In the rows, 128 means zero.
Rotation paths and how fast each direction turns (degrees a step):
Each turn is a multiple of 5 degrees from 10 to 175, or 0.
Each row of a path follows its step; steps can be skipped.
Path 1:
step 0: [129 131 122 131 128 123 129 124 136 128 127 140 133 136 127 125 144 135
 125 131 140 130 121 124 130 121 122 121 135 142 134 128 134 115]
step 1: [134 116 118 118 119 120 130 126 117 131 123 128 137 128 140 129 129 120
 133 122 118 128 141 134 130 135 121 132 123 131 126 133 129 123]
step 2: [120 127 137 121 124 130 138 133 130 130 120 123 122 137 122 122 123 133
 130 124 124 132 132 126 123 121 143 127 127 130 111 122 122 141]
step 3: [129 131 129 138 139 122 125 119 125 122 124 140 132 128 120 124 129 141
 131 140 131 130 118 127 129 126 131 125 132 136 129 136 147 131]
step 4: [128 125 120 121 118 127 128 128 124 124 130 140 123 132 134 140 144 120
 125 132 124 124 135 133 141 129 130 129 124 123 125 136 128 111]
step 5: [129 127 133 115 128 119 120 123 135 137 125 124 129 145 134 122 123 126
 128 126 126 129 137 123 123 122 128 136 130 140 118 119 115 130]
step 6: [130 125 122 130 126 128 139 125 122 127 128 128 131 118 126 125 127 141
 138 119 132 131 126 129 125 123 136 122 134 146 124 127 145 133]
step 7: [125 124 135 127 121 126 138 130 119 125 121 135 132 130 128 136 140 127
 123 149 119 133 130 134 130 132 125 125 117 122 126 136 133 130]
step 8: [124 131 126 125 131 122 119 129 141 122 115 139 124 148 133 118 126 128
 126 121 128 124 128 123 131 127 135 131 132 123 118 133 122 122]
step 9: [129 124 121 123 136 129 122 119 118 135 132 127 129 126 117 128 127 126
 134 126 131 128 142 131 136 122 136 135 137 148 130 127 136 127]
[131 131 125 131 130 127 129 125 130 128 128 128 131 130 123 129 130 130
 125 124 130 131 128 130 128 131 131 130 128 131 131 127 129 131]  120
[128 131 127 124 127 124 123 130 127 126 127 130 129 128 129 127 126 124
 124 126 126 130 127 129 128 130 131 126 125 126 125 124 125 130]  115
[126 130 131 131 127 128 127 129 130 124 130 131 128 128 127 126 127 128
 126 132 129 123 129 132 128 132 130 127 129 129 127 132 127 128]  85
[126 122 130 127 128 125 126 129 132 131 128 130 130 127 126 128 129 127
 128 124 127 129 130 127 127 133 128 132 129 127 128 130 126 123]  100
Path 2:
step 0: [132 138 131 126 131 137 128 132 129 122 131 130 117 124 125 132 151 136
 125 123 124 128 133 135 125 121 128 121 127 129 128 132 122 141]
step 1: [114 126 130 127 126 122 131 137 126 132 132 132 124 123 116 134 139 122
 119 134 134 129 129 139 124 120 134 119 129 138 128 123 142 131]
step 2: [120 131 134 122 135 120 128 133 123 130 130 126 127 138 128 145 123 141
 126 126 128 131 117 125 127 131 135 120 143 133 133 122 135 126]
step 3: [117 133 140 128 137 140 121 131 125 134 135 134 138 128 131 137 128 127
 136 125 130 120 128 124 118 137 135 134 132 131 135 130 120 135]
step 4: [128 123 135 139 136 122 133 135 127 132 135 131 124 136 124 126 115 121
 126 116 134 128 139 129 123 125 135 128 120 138 128 139 119 136]
step 5: [125 126 127 141 129 119 128 122 114 135 122 123 127 135 128 133 133 139
 132 117 131 124 125 132 141 125 122 126 116 132 130 134 127 140]
step 6: [120 130 133 135 130 115 121 127 119 130 131 125 135 119 119 120 132 127
 134 129 125 131 120 135 123 120 117 127 133 120 130 120 120 143]
step 7: [128 120 127 124 141 132 129 138 131 137 127 129 131 128 118 126 119 131
 132 122 130 140 128 136 129 122 114 126 128 128 139 112 128 126]
step 8: [119 128 123 119 125 133 131 128 118 134 117 129 135 141 132 121 126 135
 131 129 128 143 134 121 121 129 127 140 125 133 139 125 131 131]
step 9: [130 124 129 121 121 131 122 122 121 136 128 137 132 126 134 114 127 128
 133 125 134 143 132 118 125 127 133 116 132 130 122 132 116 134]
[129 124 133 126 126 125 128 128 129 127 127 125 129 126 126 130 129 129
 127 131 125 127 126 129 127 128 125 129 130 133 131 122 129 128]  70
[132 128 128 128 127 128 129 126 127 129 125 130 130 126 125 126 127 127
 129 123 126 128 125 131 129 124 126 133 130 127 132 131 129 127]  40
Path 3:
step 0: [126 123 133 123 125 120 129 145 122 129 135 129 130 123 117 134 128 125
 127 137 132 142 125 135 130 122 130 132 124 118 127 119 118 123]
step 1: [121 130 115 129 132 127 117 131 124 124 137 136 128 130 122 128 128 122
 133 125 130 132 118 131 120 117 126 117 131 112 122 123 133 128]
step 2: [125 129 118 126 139 135 125 124 126 134 120 134 129 128 118 127 128 124
 129 149 133 131 118 129 138 129 130 125 122 117 132 128 134 123]
step 3: [132 135 129 128 130 124 116 140 132 136 135 134 133 123 132 133 132 120
 128 133 140 130 115 122 130 130 134 125 116 130 132 124 136 133]
step 4: [128 132 119 129 123 133 134 146 124 136 127 132 131 135 125 140 123 120
 118 133 137 127 125 127 131 123 132 130 131 119 119 130 125 134]
step 5: [124 119 123 133 125 124 122 132 114 137 141 128 123 124 124 137 126 121
 127 139 135 123 131 132 119 130 126 119 125 121 130 135 133 122]
step 6: [133 134 121 116 129 125 130 125 122 127 134 135 139 124 116 133 137 123
 131 143 134 136 131 125 120 124 129 128 127 118 131 131 126 136]
step 7: [133 137 124 133 129 117 125 134 127 128 124 133 133 132 117 132 135 125
 131 126 139 126 119 119 130 121 127 116 131 123 130 140 138 119]
step 8: [129 121 120 129 129 125 132 137 124 133 125 126 132 126 115 140 130 136
 121 136 133 129 116 124 132 124 132 130 115 128 136 124 120 120]
step 9: [132 132 118 126 120 133 122 130 117 133 134 129 125 129 125 140 137 120
 125 118 134 133 119 130 117 122 126 119 119 127 128 118 129 129]
[129 127 128 130 126 134 128 129 129 131 126 129 127 131 130 128 127 127
 129 126 130 126 127 129 127 131 132 128 121 129 127 129 127 131]  60
